In the data rows, 500 means zero.
Here are some points, one per row:
ndarray[471 539 500 431 571 563 636 516 387 471 461 523 483 498 496 410 426 491 434 646 321 546 719 549 372 462 567 594
        385 601 524 576 539 293 320 329 466 335 471 437 460 402 491 587 497 555 378 361 492 499 508 515 364 523 519 560
        572]
ndarray[999 521 534 195 589 549 571 424 499 491 596 473 567 508 589 557 400 548 435 474 568 584 524 513 470 472 539 518
        494 593 546 588 546 381 394 482 673 458 546 558 461 513 624 547 608 170 535 409 127 651 595 494 486 533 573 601
        580]
ndarray[452 486 526 492 476 507 360 471 445 504 443 503 533 477 455 420 529 383 493 358 426 465 452 414 510 476 502 512
        445 0 548 444 458 584 477 440 337 535 491 499 492 468 404 510 414 464 529 461 552 538 464 487 430 421 441 535
        516]
ndarray[485 511 538 536 555 534 454 469 412 438 460 512 522 414 469 499 510 363 441 494 999 409 636 480 431 999 532 510
        516 503 466 513 409 469 396 463 507 533 484 335 523 376 456 558 313 499 553 409 508 483 483 520 261 431 516 512
        422]
ndarray[497 490 549 515 563 602 754 621 500 509 577 131 457 540 970 416 663 479 525 547 436 621 527 495 608 551 557 434
        517 555 507 520 556 611 689 506 461 681 563 505 536 600 349 522 508 517 618 660 627 413 438 550 557 563 548 549
        572]
ndarray[506 512 79 575 415 564 422 588 462 535 491 491 324 485 408 600 550 404 542 449 439 440 438 473 470 401 457 577
        529 519 540 460 534 487 563 474 419 538 550 489 567 499 578 475 357 543 595 511 584 439 444 477 454 468 497 566
        600]
ndarray[387 527 498 625 513 530 576 597 503 696 450 492 325 412 413 548 509 450 540 485 428 404 576 522 585 468 547 620
        571 516 518 572 436 530 640 437 344 498 555 515 534 622 728 547 440 485 501 518 588 546 452 598 530 446 538 519
        534]
ndarray[480 526 457 530 632 549 557 511 500 450 999 476 502 486 442 510 460 522 472 546 438 535 576 570 576 426 531 503
        572 492 396 500 523 428 471 493 428 394 397 521 551 479 412 556 605 614 537 526 548 447 485 545 458 434 437 530
        584]
ndarray[532 504 531 502 347 510 518 534 527 420 485 432 559 452 469 450 501 623 514 434 398 511 498 596 536 548 599 597
        637 526 532 475 477 619 576 705 532 475 549 509 520 519 444 374 562 479 424 464 533 480 462 479 652 526 588 547
        490]
ndarray[454 519 487 481 481 545 533 455 560 556 495 499 585 580 593 529 152 533 487 520 597 571 472 548 492 470 0 517
        564 588 524 487 574 484 456 527 625 470 521 468 442 508 593 530 604 470 511 404 494 618 561 512 507 600 530 537
        509]
ndarray[434 505 546 654 585 483 466 549 468 646 486 476 344 513 426 488 453 484 521 552 269 413 697 450 486 428 467 450
        488 494 404 508 451 406 514 419 999 564 403 471 611 531 782 591 320 551 480 676 666 421 550 537 407 436 461 504
        465]
ndarray[493 486 661 549 320 547 485 433 540 468 560 481 724 458 591 531 501 620 655 687 665 605 342 486 450 565 508 475
        674 512 836 508 560 521 516 712 574 564 494 578 546 501 662 494 573 444 621 545 490 575 612 490 699 585 616 539
        561]
ndarray[532 509 535 495 635 556 598 542 472 552 484 556 455 416 483 439 506 496 496 556 385 522 588 509 470 478 502 528
        513 539 436 533 539 499 477 479 491 531 549 493 462 495 353 545 471 539 473 473 544 455 486 504 497 485 504 0
        565]
ndarray[511 386 578 569 504 515 404 404 568 414 458 448 560 521 504 593 419 453 523 525 530 577 480 524 592 403 486 507
        301 494 493 506 498 599 414 630 398 487 371 604 418 486 432 542 462 410 612 676 555 459 441 532 493 402 457 468
        453]
ndarray[459 575 466 532 332 501 387 474 466 444 408 507 545 394 483 517 601 665 426 388 447 467 440 442 570 521 494 555
        583 490 489 429 570 466 512 396 474 505 455 527 531 497 459 447 467 483 461 372 536 486 518 582 521 626 586 493
        474]
ndarray[463 549 520 446 434 557 619 515 496 480 522 461 431 465 472 401 594 645 513 464 425 518 466 539 536 555 530 561
        621 636 464 527 538 559 518 544 565 622 499 619 391 555 401 485 696 560 154 465 593 483 514 468 511 681 483 589
        675]
ndarray[305 448 490 480 448 501 334 478 326 473 436 491 521 503 416 566 579 440 492 339 436 385 454 460 429 474 526 0
        458 480 557 548 446 448 475 398 427 443 428 444 433 426 454 494 380 440 568 357 577 527 470 454 384 403 518 557
        481]
ndarray[485 466 478 413 470 491 853 363 457 486 516 428 593 634 443 497 432 418 474 457 572 484 397 442 545 407 506 489
        315 454 411 426 433 471 357 480 434 417 441 448 524 488 519 413 481 378 458 470 546 450 467 393 479 430 425 455
        393]
ndarray[525 505 516 506 441 0 305 543 398 524 431 389 457 462 434 562 542 375 432 395 447 420 462 454 546 506 484 522
        382 481 546 426 443 451 510 490 350 495 453 471 473 470 491 450 466 840 527 402 545 478 461 461 467 383 548 514
        386]
ndarray[498 558 435 452 635 531 389 439 637 484 415 414 488 583 375 430 483 474 444 389 484 454 343 450 502 424 488 539
        318 498 551 613 418 575 523 494 417 434 377 518 441 569 373 454 469 555 503 688 574 513 602 469 731 439 432 543
        408]
ndarray[494 543 570 457 358 540 499 488 389 520 544 569 552 501 605 553 590 491 648 497 546 597 469 389 509 523 599 555
        597 530 450 529 514 507 425 480 563 497 596 472 433 189 470 516 487 396 583 385 523 595 519 509 571 543 530 529
        395]
ndarray[510 593 480 557 503 489 508 608 454 453 446 580 484 413 480 452 671 413 521 436 422 542 490 500 384 526 453 499
        592 532 516 458 480 524 440 484 500 483 625 542 596 543 449 536 558 522 514 365 538 352 429 495 418 511 463 560
        484]
ndarray[458 550 504 555 567 543 539 593 369 551 469 667 423 449 559 447 568 484 503 551 336 433 587 484 372 678 517 564
        575 548 574 615 389 471 596 503 560 568 657 461 589 516 324 471 406 488 611 325 474 492 491 456 185 541 502 543
        483]
ndarray[495 409 461 546 699 519 500 513 617 538 501 459 409 603 451 345 460 586 492 440 508 488 463 557 508 386 506 504
        470 568 446 406 557 430 553 444 446 608 544 547 503 461 615 561 608 440 431 619 572 472 557 467 593 440 460 560
        515]
ndarray[510 521 473 488 424 559 283 491 513 499 543 405 604 579 574 600 456 637 497 553 566 493 483 470 409 574 551 586
        539 555 558 561 520 451 505 571 549 513 605 417 500 568 762 373 648 436 471 526 497 603 548 435 331 558 520 484
        374]
ndarray[502 444 431 427 508 526 475 499 505 525 459 521 485 537 444 568 496 460 472 639 380 400 594 477 559 985 490 436
        358 460 446 404 480 415 455 489 290 427 428 485 486 524 452 512 407 530 525 609 579 436 517 530 828 526 435 490
        412]
ndarray[443 463 462 548 600 538 679 614 555 556 526 999 351 545 493 484 525 663 130 579 427 598 563 626 468 427 533 507
        590 626 482 491 556 896 632 491 558 581 536 523 499 605 665 474 632 619 327 634 521 529 516 542 541 590 488 561
        614]
ndarray[456 400 463 466 471 477 362 453 924 452 455 399 499 609 462 518 553 489 515 455 517 429 483 469 474 389 558 505
        412 486 430 481 404 513 496 480 429 475 370 449 461 483 405 457 423 460 450 634 0 501 516 506 590 361 432 508
        448]
ndarray[568 444 628 502 552 534 499 411 493 413 500 494 636 603 527 583 421 520 892 538 620 635 429 485 528 529 565 518
        438 474 410 504 534 455 418 572 455 395 513 549 479 551 587 524 553 565 537 548 485 561 491 511 505 473 533 519
        581]
ndarray[446 571 533 482 448 530 421 489 484 467 391 521 556 294 522 576 514 457 539 539 479 413 518 530 491 0 493 500
        587 495 480 442 504 474 613 502 452 489 571 493 502 509 419 423 497 573 471 408 489 464 471 491 445 664 468 559
        387]
ndarray[536 440 570 493 425 507 514 416 575 485 429 511 527 565 453 412 434 437 433 566 566 541 334 597 620 478 636 453
        459 546 420 450 614 485 572 587 491 485 456 552 536 546 348 534 588 473 543 601 597 534 433 492 604 476 452 500
        567]
There is one direction along which these points spread out most. Take the direction at right angles to it along which they spread out most. Go by this last direction. How far along it is each point below, from 0 to 99? 50 is the average, and the first point above lies past it. One standard deviation of the points above along it is 16.
ndarray[387 527 498 625 513 530 576 597 503 696 450 492 325 412 413 548 509 450 540 485 428 404 576 522 585 468 547 620
        571 516 518 572 436 530 640 437 344 498 555 515 534 622 728 547 440 485 501 518 588 546 452 598 530 446 538 519
        534] 70
ndarray[456 400 463 466 471 477 362 453 924 452 455 399 499 609 462 518 553 489 515 455 517 429 483 469 474 389 558 505
        412 486 430 481 404 513 496 480 429 475 370 449 461 483 405 457 423 460 450 634 0 501 516 506 590 361 432 508
        448] 27
ndarray[485 466 478 413 470 491 853 363 457 486 516 428 593 634 443 497 432 418 474 457 572 484 397 442 545 407 506 489
        315 454 411 426 433 471 357 480 434 417 441 448 524 488 519 413 481 378 458 470 546 450 467 393 479 430 425 455
        393] 36
ndarray[506 512 79 575 415 564 422 588 462 535 491 491 324 485 408 600 550 404 542 449 439 440 438 473 470 401 457 577
        529 519 540 460 534 487 563 474 419 538 550 489 567 499 578 475 357 543 595 511 584 439 444 477 454 468 497 566
        600] 65
ndarray[536 440 570 493 425 507 514 416 575 485 429 511 527 565 453 412 434 437 433 566 566 541 334 597 620 478 636 453
        459 546 420 450 614 485 572 587 491 485 456 552 536 546 348 534 588 473 543 601 597 534 433 492 604 476 452 500
        567] 42
ndarray[459 575 466 532 332 501 387 474 466 444 408 507 545 394 483 517 601 665 426 388 447 467 440 442 570 521 494 555
        583 490 489 429 570 466 512 396 474 505 455 527 531 497 459 447 467 483 461 372 536 486 518 582 521 626 586 493
        474] 53
ndarray[999 521 534 195 589 549 571 424 499 491 596 473 567 508 589 557 400 548 435 474 568 584 524 513 470 472 539 518
        494 593 546 588 546 381 394 482 673 458 546 558 461 513 624 547 608 170 535 409 127 651 595 494 486 533 573 601
        580] 18
ndarray[510 593 480 557 503 489 508 608 454 453 446 580 484 413 480 452 671 413 521 436 422 542 490 500 384 526 453 499
        592 532 516 458 480 524 440 484 500 483 625 542 596 543 449 536 558 522 514 365 538 352 429 495 418 511 463 560
        484] 63
ndarray[497 490 549 515 563 602 754 621 500 509 577 131 457 540 970 416 663 479 525 547 436 621 527 495 608 551 557 434
        517 555 507 520 556 611 689 506 461 681 563 505 536 600 349 522 508 517 618 660 627 413 438 550 557 563 548 549
        572] 58
ndarray[502 444 431 427 508 526 475 499 505 525 459 521 485 537 444 568 496 460 472 639 380 400 594 477 559 985 490 436
        358 460 446 404 480 415 455 489 290 427 428 485 486 524 452 512 407 530 525 609 579 436 517 530 828 526 435 490
        412] 45
ndarray[494 543 570 457 358 540 499 488 389 520 544 569 552 501 605 553 590 491 648 497 546 597 469 389 509 523 599 555
        597 530 450 529 514 507 425 480 563 497 596 472 433 189 470 516 487 396 583 385 523 595 519 509 571 543 530 529
        395] 39
